-22  -23
40  23
12  -72
46  23
|
-22  -23
40  23
12  -72

6  39  27  22
7  -6  23  42
25  35  43  52
|
6  39
7  -6
25  35

-38  -27
-16  -13
-54  -35
5  6
|
-38  -27
-16  -13
-54  -35

15  -29
-1  18
6  19
-60  -3
|
15  -29
-1  18
6  19

4  11  56  -24  10
-66  -8  0  32  -52
-21  7  -48  27  -16
-1  26  9  -43  9
|
4  11
-66  -8
-21  7

-45  -54  -5  0
43  -35  -4  0
45  -31  -3  0
-11  -54  -6  0
-24  -54  -6  0
|
-45  -54
43  -35
45  -31

16  -9  -16  14
66  -23  6  65
-26  31  -4  -30
5  -23  53  13
|
16  -9
66  -23
-26  31

63  53  33
-2  24  -29
-14  -51  -52
|
63  53
-2  24
-14  -51
---
-10  -6  -1  -29  28  28  6  17  19  -35  -25  -12
3  -3  8  35  -23  -54  13  -14  -5  18  -15  -3
|
-3  -15  18  -5  -14  13  -54  -23  35  8  -3  3
-12  -25  -35  19  17  6  28  28  -29  -1  -6  -10

3  -54
-47  -1
44  -29
-67  28
45  33
33  29
-11  21
-74  33
-67  61
|
61  -67
33  -74
21  -11
29  33
33  45
28  -67
-29  44
-1  -47
-54  3

16  28  -46  17  16  56  -22
-3  -66  39  6  -14  30  24
-14  -21  44  -50  -28  -11  59
16  -4  42  37  -66  61  32
-52  55  -40  35  -20  42  -48
42  -35  -32  10  45  31  -19
55  60  -17  52  -27  4  0
-29  43  36  -12  -44  -40  17
-3  -60  24  -5  30  -7  -17
|
-17  -7  30  -5  24  -60  -3
17  -40  -44  -12  36  43  -29
0  4  -27  52  -17  60  55
-19  31  45  10  -32  -35  42
-48  42  -20  35  -40  55  -52
32  61  -66  37  42  -4  16
59  -11  -28  -50  44  -21  -14
24  30  -14  6  39  -66  -3
-22  56  16  17  -46  28  16

-58  14  53  -7  -26
-49  -17  25  30  -33
-6  -24  23  -20  -32
-6  -62  30  -26  -57
6  13  -21  40  34
5  -42  18  -12  -46
-14  -57  20  -5  -52
-22  34  32  25  23
-4  -66  31  -9  -66
|
-66  -9  31  -66  -4
23  25  32  34  -22
-52  -5  20  -57  -14
-46  -12  18  -42  5
34  40  -21  13  6
-57  -26  30  -62  -6
-32  -20  23  -24  -6
-33  30  25  -17  -49
-26  -7  53  14  -58

-30  19  -50  -41
53  23  13  -46
-52  47  -32  -28
|
-28  -32  47  -52
-46  13  23  53
-41  -50  19  -30

-55  9  -40  -6  -24  17  -16
-57  25  -34  -3  -33  16  -31
37  -34  -18  -21  32  4  41
|
41  4  32  -21  -18  -34  37
-31  16  -33  -3  -34  25  -57
-16  17  -24  -6  -40  9  -55
